Turns in one plane each, and the order they were made in; the first pair answered:
Q790 (before => after):
[ -3  30 -10  -4  -3   6 -31  10  -2  15  -6  17  32   5  -5 -13   1] => [ -2  30 -13  -2  -5  11 -35  13   4  14  -9   5  25   5 -11 -16   9]
[ 56 -29 -19   0  27 -36  37  10 -30  32 -18 -24 -18  10  -3  11  41] => [ 58 -34 -21   4  30 -50  41  11 -30  24 -13 -12  -7  25   9  15  39]
[ 25  18   3   1  12 -23  -2   8 -16  -8  11  12  -2  24  18  12   8] => [ 24  15  10   1  11  -8 -12  -7  -9  -7  -7  -4  -3  21  19  17  11]
Q800 (before => after):
[ 16  36  22 -37 -23   4  -1 -39  19  22 -61 -23  -5 -37 -31  11  -2] => [ 45  30   2 -22  -4 -22  14 -42   2  10 -59   1  14 -10 -15  30 -13]
[ -5  -4 -24  16  -7 -59  36  40 -25 -15  46  64  14  33  26   1 -25] => [-74  -2   1  -3 -32  -8  22  51  13   4  62  34 -15 -27   0 -45 -17]
[-44  15  17  -1 -24  45 -14  -3  31  -7   8   9   5 -19   7 -16 -16] => [ -7  12  22  -4  -1  51 -20 -28  35   3 -31 -25  -4 -19  -2  -2   5]
Q986 (before => after):
[ -4  -7 -12 -12  16  -8  34  18   8 -11   7   4  -8 -10 -16  11  21] => [ 10  -9 -18  -4  16 -21  35  14   6 -15  11  13   1   1 -13  23  18]
[ -7  13 -14  19  -8  -9   0   5 -20 -22  25  45  28  35   4  10 -17] => [ 23  18  -7  23   9  15 -19 -32 -16 -21 -20  13  26  38   4  23  -5]
[  8   7  14  43  34  -5 -52   8 -30  -7 -24   8   1   6  -1  40  20] => [-14   8  19  35  18  17 -53  14 -13   1 -20 -16 -13 -21 -15  27  35]
[  7  14   0 -11 -10 -18  16  -1   1 -36  10  31  15  30   5  25 -24] => [ 27  17  11 -12  13  14   2 -28   2 -23 -30  -3   1  23   2  34  -9]
Pairs:
(2 to 3 turns a pair)
[ 48 -20 -52   2  -9 -62   1  13 -32 -16  19  30  31  23  -2  36  -4] => [-51  -2 -20 -25 -46   6 -23  38  16   4  48  -6   6 -52 -32 -22   4] : Q800, Q800
[ 32 -17 -11  -2  32 -11   4   8 -25  31   3  18   8  30  19  25  11] => [-42  -1   3  -9   0  13   3  35   0  36  45  28   2  -4  13 -10   3] : Q800, Q800
[-24  35  48 -51 -13   6 -41 -22  15 -22   7  -5  -1  -9  30   0   2] => [ 13  31  34 -45   1 -25 -31 -23 -12 -34   2  17  19  29  41  21   0] : Q800, Q800, Q800
[ 64 -38 -37  22  36 -44 -35 -13  -6 -20 -24  38   3  19  49  48  -4] => [-45 -25  -2  -3 -11  40 -67   4  58   2   2 -11 -43 -73   8 -11  10] : Q800, Q800, Q800
[ 26 -10 -18 -32   5  13  -5  -6  -4  -6 -30   0   5  43  14 -13  18] => [ -9  -2 -12 -29 -19  12  -3  22   2 -23   4  19  17  31  15 -33   3] : Q800, Q800
[ 25 -10 -18  -1   9 -18  -2  -2 -19  -7 -15  10  19  31  13  29   3] => [ -1 -11  -7 -15  -1  20 -15  -7   3  20 -26 -37  -7 -16 -18  10  23] : Q790, Q986
[ -8 -18   8 -18   8  40 -10  25   2  27   1 -39 -20 -52 -47 -27  35] => [ 72 -27 -26  10  34 -29  12  17 -47  -1 -10  10   8  19 -14  12  23] : Q800, Q800
[ 39 -28  -1   6  22  -9  12  -5 -25  59 -37 -77 -68 -13 -44  26  63] => [ 16 -16 -23  30  -8 -84  59  51 -58  12  49  42 -20  38  -8  19   7] : Q800, Q800
[ 13  -5   5   0  25  23 -16 -48  19   4 -49 -48 -10  -1 -21 -13  35] => [ 40 -11 -14   1  34 -10  -9 -39  -3   5 -45 -40  -7  15 -17   0  40] : Q800, Q790
[ 49  13 -35  12  30   0  11  13 -58  16   8  -1   6  16 -21  -2 -10] => [-21  23 -23   4  -8  27   6  35 -41  20  46  10   2 -16 -30 -33 -16] : Q800, Q800
[ 13  32  53  -2   1  85 -72 -96  42 -39 -64   5  47  28  21  19 -51] => [ 93  11  14  18  36  18 -35 -84 -11 -32 -83  16  50  66  30  55 -33] : Q986, Q800, Q800
[-39  -3  -7  -8  -4 -21  20  35 -12 -10  40  26  10  -6  13 -17   2] => [ 31  -3   4 -11  30   3 -16 -29  -9 -16 -39 -11  13  20  23  21  10] : Q986, Q986
